(in the rows, 128 means zero)
R: a few groups of rows, each row roughly a mix of its group's hidden directions:
R (111 x 13):
[[143 126 147 168 153 188 118 137 109 107 139 153 149]
 [163 116 104 123 148 119 100  84  92 154 160 119 109]
 [ 95 130 155 136 138  55 121 134 132 159 130 139 135]
 [127 148 126 111 125  86  61 121 144 157 126 120 108]
 [114 104 135 109 129  95 168 175 104 165 119 136 108]
 [102  91 178 104 102 170 121 126 146 140 117 146 121]
 [ 92 139 140  81 114 113 131 135 153 165 164 160 132]
 [148 175  70 128 114 135 126 172 135 114 130 124 141]
 [ 99 123 156 158 165 101 136 153 119 147 178 143 132]
 [109 112 142 112 103 103 100 120 160 170 165 134 163]
 [ 78 137 182  94 109 116 116 119 146 137 105 111 126]
 [124 154 119  71 139  72 115 135 144 132 120 132 154]
 [140 135 147 128 172  92 152 119  94 142  77 120 139]
 [128 189 154 144 172 143 136 118 121 147 125 157 144]
 [122 133 142  95 115  77 101 126 145 172 138 123 165]
 [146 156 151 150 123 134 125 114  66 164  98 139 129]
 [113 167 111 152 118  81 147 136 146 144 120 151 173]
 [121  95 169 101 162 111 161 133 130 142 113 100  93]
 [124  95 169 109 140 157 139 116 111 118 125 117  67]
 [126 140 169  85  87 110  92 115 119 134 134 122  92]
 [132 145 114 104 115 111  75 124 115 170 144 106  88]
 [141  78 122 133 151 167 140 141 141 101 135  89  96]
 [191 128  80 137 122 111 141 123 137 101 110 105 130]
 [127 110 141 136 173 126 167 140 112 186 117 123 150]
 [140 145  81 133 150 116  76 111  91 140 153 127 135]
 [112 112 135 112  87 134  78 100 155 111 168 142 129]
 [154 128 106 188 163 121 119 126 124 109 127 160 161]
 [129 167 173 118 127 154 139 114 102 153 117 169 157]
 [138 121 125 156 121 119 124 137 185 150 156 167  92]
 [126 107 156 127 132  92 107 102 106 168 157 135  83]
 [121 126 118  60 139 154 131 136  89 104 135 111 150]
 [113 182 137 139 155 123 142 144 149 129 100 141 179]
 [130 148 139 103 103 144 106 111 111  78 122 139  75]
 [119 108  99 121 147  92  84  85  98 147 126 149 137]
 [137 128 102 176 122  84 122 125 144 169 140 144  95]
 [127  88 117 112 107 103 101 111 158 130 114  96  80]
 [136 147 118  95 144 143  87 111  92  98 117  99 163]
 [170 127  61 133 121 138 147 107 135 107 156 121 122]
 [149 105 128 122 142 139 136 185 128 153 155 170  98]
 [155 122  83 153 133  99 169 111 129  96 108 119 157]
 [157 116 120 136 138 106 147 153 124 145 184  82 145]
 [130 119 172 155 123 139 160 135  98 178 118 113  99]
 [119 133 101 133 181 135 163 119 122  85 103 159 136]
 [150 120 116 167 113 150 135 136 150 156 166 151  81]
 [128 158 122  64 125 101 110 149 130 167 138 133 145]
 [ 84 139 167 104 133 108 104 114 171 112 111 140 154]
 [132  82 147 112 138 157 120 116 134  89 134 102  80]
 [189 164 123 120 126 159 152 124 109 138 146 100 145]
 [165 156 104 130 129 146 150 131  79 121 150 133 173]
 [146 125 130  54 120 135 109 156 157 122 137 127 105]
 [123 123 120 155 138 146 166 101 153  79 129 147 170]
 [134 136  93 136 177 113 139 127 120 136 108 145 188]
 [ 94 164 126 140 137 133 135 145 159  97  77 153 146]
 [129 138  87 157 100 115 105 128 167  88 142 129 161]
 [ 96  99 124 142 136 106 103 110  91 124 143 171  90]
 [135  92 124 132 137 112 134 143  96 149 190 118 162]
 [131 143 140 160 120  69 141 133 135 164 106 112 165]
 [139 107  98 140 108  95 185 142 140 154 135 132  94]
 [ 95 124 122  99 122  57 137 134 131 159 112 122 120]
 [138 122 171 116 110 100 128 155 180 134  91 128 106]
 [163 144 104 160 139 152  81 119  83 138 141 114 123]
 [102 150 146  81  89 134 120 135 139 140 161 153  92]
 [ 96 130 182 106 134 156 129 125 143  92 106 131 164]
 [109 176 142 150 178  94 128 132 144 149 123 139 155]
 [152 135  96  96 143  97  92 128 140  83 110 106 150]
 [162 107 133 104  90  96 133 129 140 152 138  74 117]
 [141 154 101  83 152 112 117 129 122  73 101 129 119]
 [163 119 100 142 111 126 137 150 102 170 144 115  77]
 [102 146 125 136 154  86 104 101  98 146 117 173 146]
 [ 78 126 168  86 113  99 128 140 147 155 117 127 112]
 [110 126 175 103 103 128 137 135 122 185 148 130  97]
 [120 128 126 144 161  87 136 154 129 150 167 113 178]
 [130 101 119 136 115 101 204 148 145 131 117 137 118]
 [ 93 162 129 142  90 111 153 142 154 154 153 164 136]
 [141 107 119 159 145  96 165 152 166 119 122 173 138]
 [161 156 106 127 128 118 118 138 112  73  90 100 107]
 [119 140 174 111 120 128 122 104  94 166 122 172 154]
 [175 129 128 159 128 178 112 132 163 108 148 149 114]
 [ 85 137 180 124 121 169 100 126 108 154 142 126 115]
 [173 123  81 150 111 155 149 124 112 136 157 115  95]
 [184 112  94 146 142 126 152 163  88 129 120 126 124]
 [ 90 140 147  72 116 103 118 109 133 117 101  96 145]
 [124 172 105 146 136 118 142 112 111  79  96 167 132]
 [149 103 100 101  84  83 114 106  96 137 120 116 135]
 [153 115 107 106 123 167 152 155  77 140 149 114 104]
 [145 106 144 181 127 147 142 136 106 181 125 102 139]
 [108 104 137 165  98 118 109 105 159 150 160 140 168]
 [117 126 116 142 144  83 103 111 151 127 117 115  64]
 [ 97  76 141 138 136  88 111 135 130 144 165 127  98]
 [149 158 125 103 133 110  85  97  88 107  96 141 142]
 [154 166 118 129 112 137 157 134  76 117 132 149 171]
 [126 138 130  94 126 176  89 132  89 145 160 114 107]
 [141 134 172 120 122 192 155 148 154 135 138 114 134]
 [104  85  88 116 111 122  97 107 101 106 109 158 139]
 [104  71 102 118  98 143 106 121 127  94 113 141 101]
 [125 115 108 170  91 120 110 125 175  93 150 114 145]
 [162 166 148 120 105 170 170 151 131 122 123 113 152]
 [149 147 105 150 163  77 134 138 123 143 165  95 138]
 [112 132 134 204 140  97 126 111 134 143 118 150 142]
 [160 162  99 122 119  94 141 124  91 134 124 122 179]
 [116 123 104 128 152 174 163 158 129 167 156 151 138]
 [142 146 117 116 159  87 161 154 132 104  86  98 119]
 [112 165 151 136 162 110 105  91 121 155 110 165 107]
 [105 136 145  87  92 126 101 125 141 167 170 153 130]
 [164 154 138 138 176 135 126 112 129 166 167 102 119]
 [121 118 121 131 131  87 120 139 185 128 114  83  97]
 [117 182 141 155 172  99 140 136 117 143 135 150 156]
 [156 130  77 118  96 152 132 116  93  87 109 134 131]
 [147 148 176 117 117 191 157 140 139 139 134 124 136]
 [101 126 156  96 112 145 149 147 135 174 162 142  94]
 [121 104  98 114 111 121 196 137 148 136 155 142 105]]

one row of each group, then the others: which group is each in?
[147 148 126 116 142  65 121 127 127 108  83 101 145]
Q
[193 135  98 124 128 127  94 145 102 134 119 101 108]
G
[113 157 153 109 117 156 131 125 154 129  73 148 167]
A

[120 141 134 110 123 157 117 111  64 124 116  80 141]
G
[109 105  95 146 121  86 122 132  79 104 147 158 117]
A
[153  86  81 118 121 134 127 139 129 118 156  84 157]
A
[ 90  87 128 143 135 111 138 174 140 119 159 126 164]
A
[127 114 154 103 110 190 165 147 104 124 136 113 113]
G
[108 143 184 126 134 133  97 117 145 102  89 121 161]
G
[135 126 119 167 104  72 145 120 151 159 106 116 100]
G
[166 123 117 104  65 141 147 130 122 108 110 101 110]
A
[139 169  94 138 152 105 144 131 115  86  86 141 143]
Q
[103 135 158  79 130  96 115 128 140 109  87 110 156]
G
[156 119  70 152 128  80 144 132 132 151 141 137 107]
G
